In the rows, 128 means zero.
The rows below fall into families. The same turns and mirrors carry the whole set onto itself and the rows of a family onto each other. For each named row, which other rows are in its family? Write them in the order they are listed.
These 32 rows form 4 families of 8 rows each.
z119: [151 126 150 154  88 113 139 151 111 135 139 139 113 139 133  83 130 106
 118 154]
z124: [118 148 162 133 122 142 148 138 154 137 119 135  96  93 126 128 106 130
 143 141]
z653: [138 148 150 145 135 132 127 152 111 132 130 126 102 111 115 108 140 109
 137 127]
z200: [125 141 162 137  74 125 151 136 170 139 140 160 113 113 126  95 114 129
 121 162]
z616: [121 157 160 139 119 142 132 141 154 138 129 149 101  80 116 118 104 128
 137 134]
z190: [144 145 157 135  76 120 158 133 174 141 134 150 121 122 112  96 106 128
 130 155]
z6: [139 118 156 154  89 119 141 154 113 106 160 144 148 124 127 117 140 138
 122 154]
z466: [144 148 163 134  75 119 151 134 171 138 138 156 119 124 123  95 109 134
 124 158]
z980: [134 119 137 141 127 126 143 140  99 101 138 151 118 105 145 109 115 120
 161 146]
z806: [142 154 149 145 139 134 134 156 104 133 145 132 104 108 119 103 132 113
 141 124]
z375: [121 158 167 137 125 132 144 138 161 130 122 139  99  94 121 122 105 131
 138 135]
z624: [136 151 144 152 135 131 137 152 108 132 140 130 106 110 112 101 140 114
 147 126]
z912: [139 109 155 130  92 144 133 138 163 123 153 132 149 117 127 106 112 142
 107 129]
z763: [140 106 151 133  83 148 132 132 165 125 147 131 142 113 128 115 108 137
 108 139]
z273: [145 124 139 133 132 120 143 137 104  96 138 157 124 110 140 110 112 125
 162 147]
z299: [150 128 153 147  97 118 144 144 119 139 142 137 115 143 121  76 135 100
 120 153]
z481: [147 131 140 142 127 119 145 149  95 105 141 158 126  98 131 121 110 127
 158 148]
z180: [137 108 144 131  87 144 134 144 161 140 153 146 145 112 127 103 116 151
 108 137]
z550: [147 127 123 109 128 151 145 133 151 127 146 149 120  95 128 111  99 133
 148 125]
z210: [144 146 146 149 132 134 131 150 101 132 143 133  99  99 116 109 130 100
 130 134]
z824: [147 120 133 114 125 144 144 132 141 138 137 156 121  80 135 106  90 141
 142 134]
z242: [148 120 151 159  88 118 143 143 118 138 136 131 117 136 125  80 131 104
 119 155]
z407: [136 120 163 150  88 117 133 150 119  94 150 144 154 126 128 110 134 133
 137 145]
z79: [135 142 164 131  76 115 158 139 170 138 128 150 115 122 123  90 106 120
 129 154]
z357: [138 127 143 137 127 125 142 150  97 103 138 155 117 104 148 115 109 122
 161 141]
z988: [144 131 158 159  89 112 133 150 116  98 161 144 148 128 128 105 135 135
 129 143]
z470: [151 130 134 104 126 150 142 132 150 132 145 155 120  96 134 107  94 138
 144 129]
z851: [148 130 143 151  86 116 146 152 119 134 150 150 112 137 120  88 136 101
 118 161]
z142: [121 153 167 129 118 146 137 143 156 140 122 141 100  92 128 126 103 131
 140 138]
z360: [141 126 154 159  85 115 135 144 123  97 158 145 154 125 119 101 133 132
 136 145]
z28: [144 110 152 131  80 145 125 139 162 130 147 137 141 118 133 110 113 142
 105 139]
z30: [150 116 125 106 126 143 140 134 149 127 136 147 122  95 136 107  96 133
 139 122]

Same family as z616: z200, z6, z481, z180, z210, z824, z851
Same family as z988: z119, z466, z806, z357, z470, z142, z28

